[[144 131 142 138 112 132 131]
 [121 110 143 123 104 129 139]
 [135 123 150 140 125 134 136]
 [148 115 133 144 126 123 145]
 [128 105 139 148 118 126 130]
 [147 117 140 139 135 124 153]
 [141 124 150 131 127 131 143]
 [130 131 143 139 111 137 138]
 [142 119 150 132 113 129 122]] Answer: 122

[[127 137 139 130 129 133 128 133 136 124 130 133 128 135 127 125]
 [136 133 125 126 123 127 135 131 145 131 125 130 140 129 129 130]
 [123 135 154 119 126 134 119 136 123 122 128 134 121 140 127 122]
 [130 124 133 116 122 124 125 130 123 131 122 127 131 129 129 128]
 [134 125 125 119 121 123 130 129 130 134 122 126 137 126 129 130]
 [135 126 126 118 121 123 130 130 132 133 121 127 137 127 129 130]
 [134 124 124 119 122 123 129 129 129 134 122 126 136 126 129 130]
 [127 135 134 132 129 132 129 131 136 125 131 132 128 133 128 126]
 [127 140 132 140 132 135 132 131 144 123 134 133 129 133 127 126]
 [126 130 141 121 126 130 123 132 124 126 127 131 125 134 128 125]
 [133 133 147 110 118 127 124 138 133 130 120 133 135 138 129 125]] Answer: 125

[[121 124 133 125 133 150 138 129]
 [128 145 124 135 130 140 124 140]
 [130 127 122 125 131 116 121 123]
 [114 132 128 137 125 140 144 139]
 [130 126 133 129 126 136 130 129]
 [114 131 128 135 124 133 142 137]] Answer: 137

[[120 108 139 129 123 134 115 128 121 132 132 126]
 [121 103 139 128 124 130 118 140 117 132 135 125]
 [120 101 140 130 121 128 117 142 115 132 135 125]
 [127 125 131 129 125 123 124 130 126 129 134 119]
 [120 106 140 130 121 132 115 128 122 129 133 125]
 [119 106 140 132 119 130 116 126 123 127 134 124]
 [124 100 139 130 125 129 118 133 119 127 135 126]
 [120 107 140 129 122 132 115 128 122 130 133 125]
 [128 124 131 130 127 123 123 131 127 129 131 125]
 [127 127 128 129 127 128 128 127 127 128 129 129]
 [122 106 141 129 122 132 116 128 121 129 133 122]] Answer: 122

[[126 125 124 123 123 124 128 133 138 140 140 136 132 126 123 122]
 [133 132 131 130 131 132 133 134 135 134 131 126 122 118 116 116]
 [130 129 128 128 127 126 126 126 128 130 134 138 142 144 145 144]
 [114 114 116 118 122 127 132 137 142 145 149 151 153 154 154 154]
 [141 139 138 137 137 137 137 137 136 134 133 131 130 129 130 132]
 [143 143 141 136 131 127 124 123 124 124 125 125 122 119 115 111]
 [119 122 125 125 125 124 124 123 123 123 124 126 128 131 134 136]
 [124 125 126 128 129 128 127 124 122 121 121 121 123 124 124 122]] Answer: 122

[[116 104 122 141 138 143]
 [111 124 141 133 119 136]
 [119 156 123 156 125 152]
 [141 139 132 120 126 119]
 [147 135 114 127 137 123]
 [110 131 133 139 121 143]
 [145 143 122 141 136 134]
 [106 128 134 104 132 107]
 [111 100 123 138 137 141]] Answer: 141

[[116 128 115 112 134 122 133 117 134 123 150 122]
 [124 128 119 128 116 123 122 123 135 131 117 131]
 [117 128 101 135  99 115 127 114 130 135 121 134]
 [133 115 123 120 126 117 134 132 136 123 141 133]
 [119 138 116 124 120 122 123 126 131 133 115 129]
 [133 136 125 134 120 120 122 156 130 123 124 118]
 [130 130 119 125 128 135 139 125 117 111 126 135]
 [126 130 125 128 121 123 117 128 132 129 115 130]] Answer: 130

[[138 139 106 117 130 112 138 107 120 129 120 145 112 131 117]
 [127 137 108 117 133 120 131 105 128 121 127 151 110 126 112]
 [152 141 111 122 127 108 151 118 118 143 119 131 119 138 130]
 [141 136 110 119 127 112 139 114 115 133 120 140 116 132 121]
 [147 145 104 118 130 106 148 108 120 137 119 141 112 136 122]
 [158 144 104 117 126 103 158 111 113 148 119 142 112 140 125]
 [141 137 114 122 128 116 142 117 123 136 125 137 118 133 125]] Answer: 125

[[131 130 131 129 129 137 123 124 125 131 128 124 121]
 [130 118 130 129 131 133 125 121 121 131 126 141 128]
 [123 119 122 126 130  99 137 127 126 124 126 140 141]
 [130 133 131 129 126 134 125 131 132 129 129 121 122]
 [123 124 123 126 128 101 136 130 129 125 128 135 140]
 [123 133 122 126 126  99 137 134 133 124 129 122 141]
 [126 121 125 127 130 114 131 124 124 128 126 138 135]] Answer: 135
---
[[117 122 116 124 151 126]
 [124 134 109 140 127 142]
 [120 132 107 136 130 139]]	130

[[126 136 105 136]
 [141 123 105 138]
 [112 105 130 114]]	130

[[137 124 123 145]
 [118 157 147 127]
 [121 156 135 142]]	135

[[153 114 148 139 123 138]
 [149 116 144 140 126 139]
 [125 135 130 123 130 125]]	130

[[128 127 127 121 129 131 129]
 [133 129 129 104 124 138 136]
 [127 128 128 132 129 126 127]]	126

[[129 134 130 130 129 126]
 [131 126 134 128 131 136]
 [136 141 123 128 137 151]]	137

[[109 132 126 142 115]
 [131 154 126 118 140]
 [115 127 106 123 120]]	123

[[124 125 128 129 135 128 128]
 [129 127 129 129 123 126 127]
 [122 141 118 125 120 108 100]]	108

[[119 110 146 142]
 [130 132 132 120]
 [127 125 151 145]]	151

[[149 128 129 129 142]
 [115 131 126 125 131]
 [142 127 135 126 137]]	126
---
[[135 123 127 131 124 134 122]
 [132 131 118 117 128 125 157]
 [129 127 128 135 130 123 134]] value 134

[[118 144 133 127 123]
 [107 117 105 106 136]
 [135 121 145 141 112]] value 127

[[123 149 118 145 140]
 [136 107 135 112 116]
 [128 131 125 133 131]] value 145

[[150 138 140 130 138 138]
 [123 123 125 123 123 121]
 [148 145 128 140 138 140]] value 138

[[150 119 123 102 125 110]
 [128 135 100 129 127 106]
 [146 123 114 107 125 105]] value 125

[[126 138 126 149 128]
 [127 141 155 155 137]
 [127 141 155 155 136]] value 149
---
[144, 102, 137, 101] yields 137
[[121, 130, 105, 136, 127, 112], [103, 117, 129, 126, 150, 132], [122, 148, 134, 120, 105, 144]] yields 127
[[132, 120, 138, 99], [116, 130, 122, 143]] yields 138
[[127, 139, 140, 128, 129, 128], [112, 130, 127, 101, 124, 140], [114, 134, 122, 101, 120, 134]] yields 129
[157, 140, 155, 154] yields 155
[115, 110, 152, 133, 127, 104, 126] yields 104
[131, 117, 151, 135] yields 151
[[126, 121, 154, 139, 141, 123], [123, 124, 110, 133, 116, 135], [135, 128, 128, 142, 126, 131]] yields 141
[129, 141, 110, 105] yields 110
[[99, 130, 139, 99, 128, 128], [101, 130, 141, 100, 128, 127], [155, 126, 115, 155, 128, 128]] yields 128
